Each path is a new rotation, seen through one point. The rows after it are directions, each followed by how far the rotation turns it, in degrees each step (0 if it stays put).
Each turn is a multiple of 5 degrees from 10 to 175, or 0.
Path 1:
[-18 -12 -23 -17  -1  29  12  25  33  -4 -27 -26   6  14  -2 -21  -1  16
   8 -39   6  -5   6  12  31  -2 -24  -3 -16  30  23 -18 -10]
[ -7 -10 -23  -6  24  10  -1  20  29  28  -3 -10  15   4 -18 -14   0  30
  -1 -37 -20 -22   3  21  45   0 -22   4  -8   0  32 -14   6]
[-16 -16 -16  18  16  26  24  11  21   6   8 -25 -12   5 -11 -13   9  13
 -10 -33 -17   8  18  19  54  10  -9   2 -23  28  18 -17   9]
[-16 -12 -15   8  -9  22   5  24   9  12  -3 -31  22   7 -31 -38 -15  21
 -20 -20  -5   8  18   7  39  12 -20   1 -11   9  34   3  11]
[-14  -9 -25 -16  -3  26  11  23  22  -6 -29 -39   4  12  -3 -27  -6  16
   5 -47   5 -11   8   8  34   2 -21  -9 -15  30  21 -17  -1]
[ -7 -16 -22   6  24   9  -1  21  20  25  -6 -15  20   9 -20 -12  -4  32
   0 -40  -9 -26  -1  19  44   2 -24  -2  -7  -3  28 -20   8]
[-13 -14 -17  23  17  18  29   1   8   2   6 -27 -12   4 -13 -11  12   7
  -9 -40 -17   0  15  21  55   9  -8  -6 -20  22  19 -24  15]
[-17 -15 -19  22  -8  22   6  16   0   6  -7 -25  21   8 -34 -38 -16  19
 -30 -17   0   1  15   7  46  16 -16  -5 -10   7  26   0  12]
[-11 -15 -22  -7  -1  25   9  13   5  -6 -36 -42   2  13  -7 -32  -4   7
   1 -42   7 -12   5   9  33   0 -19 -18 -16  23  20 -20   8]
[ -6 -23 -23  16  23  10  -4  18  13  21 -16 -16  19  18 -20 -16  -8  29
   2 -35   3 -31   0  22  40   1 -23  -1  -5  -1  27 -27  10]
[-15 -18 -17  25  16  14  29  -5   3   6  -6 -29 -10   2 -15  -9   9   5
  -5 -33 -15 -12  15  20  56   2 -10 -12 -19  12  21 -32  17]
[-20 -22 -20  32   1  28   9  10  -2   3 -14 -19  20   8 -34 -32 -14  16
 -29 -11  10  -5  17   7  44  10 -14  -5  -2   7  28  -8   7]
[-14 -17 -20  -5  -1  27   2   5  -4 -12 -42 -39   1   6  -9 -37  -6   3
   3 -33   8 -16   7   8  34  -5 -12 -22 -13  17  25 -19  13]
Directions:
[  1   2  -6 -15   2   5  -6   1   3  -4 -14   4   3   0   5  -7  -1   3
  -2  -6   5  -8  -2  -6  -3   0  -2  -7   7  -1  -3   5  -6]  90
[  0   1   2  -3  -7  -7   2   7   4   1  -5  -7   5   7   2   4  -4   0
  14  -1   6  -4  -6   2 -10  -5  -7   3  -2  -1   7  -9  -1]  85
Path 2:
[ 43  40   3  -9  -6 -25  -8  21 -13  26 -23  -7  -8 -23  -2 -14 -26  -4
 -21  12  -9  25   4  -6 -20   2   3   0  14 -11  -4 -23  18]
[ 49  39   0 -10  -3 -22 -15  22 -10  20 -31  -9  -8 -19  -1 -15 -26  -4
 -18  13   1  23   2  -5 -21   1   4   9  18  -8  -2 -22  21]
[ 53  36  -1  -8  -3 -18 -20  20 -12  10 -31 -12  -3 -22  -2 -11 -25   0
 -13  14   8  25   5   0 -25  -1   9   7  20  -7  -2 -18  24]
[ 52  33   0  -8  -8 -15 -26  15 -10   7 -31  -9  -1 -20  -1  -9 -24   2
  -9   7  10  27   2  -1 -29   0   6   7  17  -4  -1 -13  25]
[ 54  30   0 -11 -12 -11 -31   9 -11   5 -29  -6  -1 -18  -1  -4 -25   1
  -9   5  16  30   7   1 -34   1   6   5  12  -4   1  -9  23]
[ 52  30   3 -16 -16 -13 -33   6  -9   1 -23   1   2 -18  -3  -4 -24  -2
  -8  -3  15  37   6  -4 -37   5   6  -1   3  -3   1  -3  22]
[ 47  30   6 -20 -20 -14 -31   7 -10   6 -20   5   0 -19  -2  -2 -24  -5
 -10  -7   9  40   6  -7 -36   7   9  -5  -2  -6   1   2  18]
[ 47  28  10 -24 -24 -18 -25  12 -12  11 -15   5  -4 -17  -5  -5 -22 -11
 -11 -10   4  44   7  -9 -34  11   5  -8  -4  -6  -4   0  12]
[ 39  29  15 -25 -26 -22 -20  18 -15  10 -13   6  -9 -20  -6 -11 -19 -17
 -13  -3  -5  44   7 -13 -26  12   6  -8   0  -8  -8   1  11]
[ 39  28  16 -25 -24 -25 -17  24 -15   9 -15   2 -12 -21  -4 -12 -16 -15
 -16   0 -11  45   4 -15 -25  11   8  -2   6  -5 -14  -4  15]
[ 34  31  13 -25 -24 -25 -14  28 -16   5 -19   2 -13 -26  -3 -12 -11 -14
 -18  11 -12  37   4 -17 -19   7   6   1  15  -8 -15  -3  14]
[ 35  31   6 -20 -21 -24  -9  28 -13  -1 -22  -1 -12 -27  -3 -13 -17  -7
 -14  17  -9  39   3 -14 -16   3   2   4  23  -7 -20  -6  16]
[ 31  39   3 -13 -16 -19  -9  23  -9  -4 -30   3  -7 -31  -4  -8 -17  -8
 -17  21  -5  36   3 -13 -21   1  -1   8  28  -8 -15  -6  16]
Directions:
[ -6  -4   4  -7 -10   0  -2   4  -1 -14   3   6  -2  -5  -2   2   7  -4
   2   0  -4  10  -1  -6   2   3   1   0   3   2  -9  11  -2]  20
[ -6   3 -11   1   0   1   9  -1  -1   2  -9  -1  -3   2  -4   7   8   1
  11  -8  -3  -4   8  -7   2   7   1   5  -1   3   7   4   4]  0
[ -3   1   5  -5  -3  -4   4  -2  -1  14   9   4  -3   3  -3  -1  -2  -6
  -4  -9  -7   3   2  -4  -3   4   0 -10 -13  -4   3   2  -6]  35
